Rows swapped in pairs by one turn or mirror: which row each one swaps with
The rows were stretched afterwards, more along some directions than others.
q_808: [-19 -20 -12   5  10  -6  -1   6  -8  -8 -14 -11  31  -5  -2   1   5   2]
q_583: [ -8   8  -6  23   3  24   3   1  11   9  17  -4  29   7  13  -6 -25  31]
q_670: [-40 -30  -5 -19 -11  12  -7  14   7  11  12  -1  22  30  44   0   5  -5]
q_696: [ -8 -10 -13   9   0  47 -38   0  -1 -10  -2  24 -28  21 -32 -26  -9  15]
q_995: [ -9   3   0   9   2  24   3   5  15   0  24  -9  29  15  29 -15 -18  30]
q_693: [-19 -13 -12   5   4  45 -33   0   5 -17 -11  35 -20  20 -27 -16 -14  20]
q_213: [ -5  12  24  12  -4 -18  11  15 -22 -38  16  -6  -5  18   6 -17  18  -6]
q_720: [ -2 -18 -52  16  -1  34 -26   2 -15  -7 -35  58 -22  34  -7 -16 -24   3]
q_557: [  2 -19 -11  -2   9  -4  18   3 -31 -35  -3  -4  25  26  23  -4 -22 -24]
q_603: [ 19  -1  14   0  -4  -2  20  20 -11 -25  16   0  -8   3  26   8   8   3]
q_611: [ 6  9  4 19 11 25  1  5  4  5 20 -9 25  2 20 -8 -9 26]
q_313: [ 18   3  23   2  -3  -5  24  19  -6 -27  18   0  -9  -5  16   8   7   7]
q_998: [ 13  -9 -20   3  18  -1  24   4 -32 -33 -11   9  25  23  27   3 -27 -13]
q_728: [-18 -21 -12  13  11  -8  -8   3 -12 -13 -10 -11  31  -2   2  -9  12   1]
q_487: [-10   7 -33  46 -13  31 -27 -17  10  34  -7   6  -9  19 -30 -47  -8  44]
q_733: [ 21  23 -31  22   6  20   7 -17   9  56 -17   7 -18  -7 -33   0 -16  27]
q_877: [ 30  26 -36  24   1  27  -2 -15   6  54 -12   8 -26  -5 -39 -13 -20  23]
q_292: [ -8  -8 -17   8   1  46 -39   0   1 -11  -5  28 -25  25 -32 -26 -13  21]
q_702: [ 25  18 -36  22  11  28  -9 -13   1  49 -22  19 -25  -5 -34  -3 -10  15]
q_533: [ 19  -4  -4   9   4  16 -35 -12 -28 -22  10  21 -20  14 -10 -30  16 -17]
q_19: [-21 -20 -16   6  10   0  -4   4 -14 -14 -11 -12  32   1   2  -9   6  -3]
q_706: [-6 17  5  5  3 23 -1 13 18  4 17 -2 15  6 25 -8 -7 22]
q_665: [-38 -33  -5 -12  -5   6  -6  16   8   7   6   0  34  30  42   5  -3  -1]
q_957: [ 14 -19 -22  -2  14   4  15   5 -46 -37   1  -3  23  23  14  -2 -27 -27]
q_737: [ -9  13   6   8   6  21   7   7  23  12  29 -10  27  14  25  -3 -21  34]
q_537: [  1  12  -3  11   6  20  13   4   8   9  18  -7  25   0  19  -2 -13  29]
q_21: [-15  -3 -36  55 -12  27 -32 -20   5  22 -12   8   1  13 -30 -40   1  35]
q_889: [  1 -16 -54  17  -5  26 -25   3 -16  -6 -36  54 -17  35   1 -10 -15   0]
q_936: [-12   9  25  17   0 -17   7   7 -25 -31   8  -7  -3  16   9 -20  30  -7]
q_578: [ -1  13   6   4   6  22   5   4  11  12  20 -13  25   1  22  -6 -11  21]
q_478: [ 19   0  16   3  -2   0  26  15 -10 -22  16   0  -3  -1  28   7   6   3]
q_71: [ 19   9 -22  -2  -3  27 -24  -1  -9  33  -7  -8  -8  25   6  -7  11  12]
q_908: [  3 -24 -13   4  15   0  23  -1 -38 -38  -3  -3  34  23  20   2 -24 -11]
q_552: [  2 -14 -11  -1  21  -2  19   6 -29 -39  -4   9  27  31  23   8 -30 -15]
q_345: [-10 -12 -20  10   6  50 -42   3   1 -17 -19  41 -22  23 -28 -22 -19  17]
q_70: [  1 -20 -60  21  -8  25 -19  -2 -22  -4 -35  43 -15  30 -11  -9 -18  -6]
q_50: [ -6  -2 -10   9   2  45 -40   0   0 -15  -3  25 -30  19 -30 -21 -10  12]
q_6: [ 21  18 -36  22  11  25  -9 -17   5  54 -19  10 -18  -6 -30  -1 -14  14]
q_714: [ 12  -9  -5  -8  13   2  19   5 -36 -39   1  -2  19  20  20   1 -21 -23]
q_325: [-15  -3 -33  48 -17  21 -30 -20   4  22  -4   1   1  23 -26 -48  -1  34]
q_532: [ 27  17 -34  24  11  25  -6 -14   3  48 -20  20 -22  -1 -29  -4 -14  23]
q_993: [  4 -16 -26  13  12   1  19  -2 -38 -30 -10   2  30  24   8   2 -37 -16]
q_107: [ 22   4   1   7   0  18 -31 -17 -29 -12  13  11 -28  14 -10 -32  19 -16]
q_364: [ 12   9 -23  -6   0  34 -34  -5  -7  36 -11   0 -12  21   5 -10  14   6]

q_702 swaps with q_696
q_957 swaps with q_611
q_936 swaps with q_670
q_908 swaps with q_537
q_532 swaps with q_292

Rows swapped in pairs by one turn or mirror: which row each one swaps with
The rows were stretched afterwards, more along some directions than others.
q_638: [ 29 -24  16 -44  -7 -18  40  17   0  -8 -26 -25  17 -32  -5  53 -43  -6
  38   9 -11 -43 -24  -6 -31]
q_225: [ 20 -22  -4 -19   6 -18  12  23 -17  -6 -39 -20  12  -5  -8  42 -44 -22
  54   7 -10 -37 -26   6  -4]
q_764: [ 11 -11  39 -14  -6 -19  29  47  21 -26 -19 -14  25 -10 -10  61 -39 -21
  11   2   3 -24  37   9 -20]
q_199: [ 20 -16 -14 -40  22 -40  39  28  39   0   2  19  15  -4  -4  26  12 -16
   9  34  11 -44  21   2  -8]
q_525: [ 19 -30  35 -20  -9  -4 -10  52   2 -14  15   0 -11  -8   3  68 -45 -19
  39 -13   7  -1  11  15 -54]
q_841: [  0 -36   6 -21  -8   2 -10  39  36  -8  13  -6   8  -2  18  43   2 -25
  36  -3  16   9  19 -18 -16]
q_822: [ 16 -32  -1 -15  17 -32 -13  19  36 -23  -5  -9  29   6  -4  39  15 -21
  28 -34  30  -5  23 -21 -24]
q_77: [ 20   7  23   0  -7   6  -6  47  -7 -11  27 -19  -1   0  18  37 -36  -2
  38 -20   2  -8   3 -20 -18]
q_192: [ 17  -9 -22 -29  26 -30  44  47  33   5  -2  13  25 -10   2  37  -6 -40
  26  24  14 -41   0  -6   7]
q_146: [ 21 -36  29  -4 -24  -9  -6  42  -9 -12  -1 -41  12 -15  -3  75 -47 -23
  45 -32  15 -18 -10  -2  -3]
q_342: [ 19 -34  20 -23 -21  -3 -16  24  -5   0   5 -38   8  -8  25  48 -20 -21
  43 -37  30   7 -18 -20  12]
q_796: [  0 -13   9 -13   6 -34   6   5  32  -3 -24 -11  10 -27 -30  45 -17 -23
  21  -3  25  -6 -13 -14   3]
q_298: [ 17   5  34  -6 -10 -34  23   8   8  -9   2  -3  21 -19  -7  39  -8   3
  24   6   4 -33  28 -19 -26]
q_909: [ 15 -30  12 -15  -5 -10   3  29 -28  -2 -31 -23   6 -10  -5  44 -58 -16
  50  -4 -20 -33 -12  11 -16]
q_116: [ 21 -31   2 -43  18 -35   8  11  29 -12 -20 -26   8 -14   3  53 -18 -37
  37 -21  36  -4   3  -2 -11]
q_200: [ 19 -24 -19 -33  34  16  53  52   9 -21  -7 -20  24 -16  23  63 -19 -41
  37 -30  -1 -17   6   1 -27]
q_604: [ 31 -33  18 -28 -17   7 -32  24   9 -22  -6 -26 -18 -19  20  73 -37 -12
  25 -37  11  -7   3 -21 -45]
q_126: [ 19  -5  27 -47  11 -31  37  25  25 -19  -6  -1   1  -4   3  39 -18  -7
   4   9  15 -26  49  15 -22]
q_736: [ 21 -19  21 -38 -13 -20  34  12   4   1 -24 -20  21 -35  -4  54 -35 -12
  34   5  -8 -38 -13 -13 -27]
q_205: [ 16 -26  17 -23 -18  -6 -25  13  -5   2   4 -31  -3  -6  26  41 -18 -11
  39 -31  39  13 -10 -17  16]
q_114: [ 20 -26  44 -24 -12  -5 -10  46   8 -20  12  -2 -19 -20   3  75 -45 -16
  30 -11  16  -2   7  13 -53]
q_792: [ 22 -35 -13 -31  27  14  49  55  14 -24  -6 -18  30 -14  23  62 -14 -38
  33 -26  -8 -17  10   2 -32]
q_751: [ 30   3  23 -10   3  -5  36  61  23 -35   5  -9   1 -15 -18  68 -23   2
  -1 -27  16 -29  15  -3 -28]
q_406: [ 24   2  37  -4 -22   4 -22  25  -6 -29  19 -21 -14 -11   5  48 -29  13
  36 -24   9   1   1 -12 -39]
q_417: [ 28 -12  22 -39  -6 -35  29  10  -5   0 -25 -20  10 -26 -11  48 -45   2
  34  18   0 -47 -18  -9 -17]
q_64: [  7 -15   2 -12 -27   3 -20  23  30  10 -20 -28   2 -45  16  60 -35 -46
   8 -23  24   2  -3 -31   1]
q_400: [ 23  -2  30  -8 -18   4 -14  17  -4 -20  13 -24 -17 -22  -3  43 -28  14
  30 -16   5  -7  -4  -2 -33]
q_933: [ 21 -33  31 -14 -11  -5 -16  47 -10 -12   0   3 -11  -8  -1  60 -52 -12
  40  -2 -10 -14  -2  19 -57]
q_677: [ 10 -31  -5 -42  10 -21  10   0   2  -3 -29 -17  14  -2  19  16 -17 -28
  23  20 -13 -26  -3 -14  10]
q_935: [ 18  -1 -13 -13   5 -11  31  31  -9  -6 -23 -25  20 -10  -2  36 -33 -23
  38   5  -4 -39 -16   2  20]
q_857: [ 22  19  15   1  -1   7  16  46   0   4  27  -7   6  -4  23  37 -36 -23
  39  -6   2  -6   9  -8 -15]
q_458: [ 18 -37  10 -20  -7  -1  -3  32 -17   6 -10 -10  -1   0  -5  43 -55 -22
  51  -1 -20 -25  -5  25 -30]
q_266: [ -8  -4  -9 -11 -10  -9  -8  18  37  16 -28 -24  16 -40   6  47 -25 -57
   5 -26  25   2  -7 -34  14]
q_960: [ 27 -27  37 -25 -21 -18 -29  15 -17  -6  -1 -36 -13 -10  11  54 -41   2
  42 -27  33  -1 -18 -12  -4]
q_262: [ 18 -35  15 -17 -17   2 -22  24 -10   0   8 -33   5  -1  22  50 -22 -14
  48 -39  27   6 -12 -19   7]
q_82: [ 23 -21  33 -26  -8 -10   0  36  17 -13   3 -19 -14 -34   5  84 -46 -29
  28 -13  29   2  -3  10 -34]
q_945: [ 20   9  -7 -10   0  -5  35  31  -2  -2 -15 -26  12 -23  -3  36 -31 -16
  28   9  -1 -38 -13   3  21]
q_265: [ 16   1 -15  -7  15 -11  22  62  18   7  16   9  21   0  12  35 -22 -35
  32  16   3 -27  -5  -8   2]
q_812: [ 12 -10  17  -3  -6  -3   6  19  11  -1  12 -14  12 -20   7  31 -31   3
 -11 -13   9   1  38   7   0]
q_855: [ 23 -29   7 -43  15 -33   2  18  25 -21 -23 -25   4 -20   3  68 -24 -36
  35 -21  43   1  -2  -4 -12]
q_982: [ -3 -40  -1 -20  -6   4 -13  39  43  -2  14  -3  15  -6  16  46   3 -28
  30  -5  16  10  23 -16 -12]
q_152: [ 20   3 -14  -8   0 -10  32  29   1  -7 -19 -25  20 -18  -2  32 -22 -16
  26   8  -2 -39 -13  -1  22]
q_592: [ 22 -57   0 -42   5 -15  13  17  15 -27 -23 -15  16  -2   7  10   9 -13
   6  -3 -25 -34  -4 -18 -30]
q_781: [ -3 -38  -6  -9  -9   2  -6  42  45  -4  12   3  21  -3  17  32  13 -27
  26   0   8   2  24 -13 -11]
q_560: [ -1 -10  -1 -15 -14   5 -15  18  34   8 -23 -26   1 -46  13  62 -32 -47
   2 -29  29   4  -1 -32   8]
q_632: [ 18 -54  -7 -45   8 -13  12  12   5 -17 -17 -16  17   0  13   0   5 -18
   7  -1 -28 -31  -3 -13 -23]
q_101: [ 22  20  34  -3 -10  12 -12  43  -4 -22  31 -13 -15  -1  15  49 -38   8
  31 -20  12  -2   7 -15 -33]
q_285: [ 29 -82  -5 -16 -17 -32 -19  10  24  -4 -22 -19  23 -12 -24  30 -16   3
  22   0  -9 -27  -1   5 -25]
q_287: [ 21  -6  31  -6 -22   2 -23  14  -2 -26  11 -23 -14 -19  -1  45 -25  15
  27 -19   6  -4  -2  -6 -36]
q_937: [ 18 -14 -17 -19  16 -20  45  47  36  19  10  14  27 -12   4  36  -8 -36
  23  29   2 -35   5   7  -2]
q_454: [  8 -24  19 -31  12 -49  11   5  17 -19 -28 -18   3 -15 -24  49 -22 -13
  34  -1  24 -15 -17 -15  -2]
q_212: [  9 -13 -16   6 -16   6  27  55  46   6  26  -1  31 -18   5  26  17 -21
   8  15   5 -19  17  -6  17]
q_589: [ 28  10  28 -22   9 -17  31  52  17 -36   1 -10 -11 -17 -12  81 -33   5
   7 -32  34 -26  19  -9 -24]
q_834: [ 13 -29   0  -8  -1  17  22  27  11 -10   3 -19  16 -42  -1  56 -18 -24
  24 -25  -6  -5  -3  14 -36]
q_28: [ 14 -29 -16 -22  25  22  49  56  14 -21  -4 -17  31 -19  23  58 -18 -42
  30 -29 -11 -15   6   7 -30]
q_520: [ 24 -18  27 -30 -14 -10  32  19  -4  -4 -18 -24  18 -30  -2  60 -46  -8
  42   3 -12 -34 -13 -11 -31]
q_660: [ 18 -33  31 -18 -11   2  -3  40  13   1  18   3 -11 -21   3  68 -40 -18
  26  -6   5  -3  10  25 -51]
q_74: [ 22 -40   9 -26  -2 -14  22  39  21 -29  -6 -11  27  -1  -1   8   8 -17
  -7  -9 -22 -32   9 -10 -30]
q_277: [ 20 -45  11 -33  -2 -16  16  29  10 -28 -20 -16  18   2   5  11   2 -15
   2 -14 -25 -30   1 -12 -36]
q_551: [ 22 -12  15 -51  15 -37  29  32  34 -27  -1   4   6   0  -2  37  -3  -4
   5  15  20 -29  36   1 -20]
q_56: [ 16  -5 -17 -21  24 -21  43  58  22   7   7   7  28  -3   8  39 -17 -45
  37  15   8 -29   2  -3   4]
q_459: [ -6 -11  -5  -4 -18 -13 -13  16  42  16 -30 -19  20 -48  -5  49 -23 -58
   0 -23  29   2   2 -26  13]

q_262 swaps with q_520
q_822 swaps with q_764
q_285 swaps with q_812
q_796 swaps with q_751

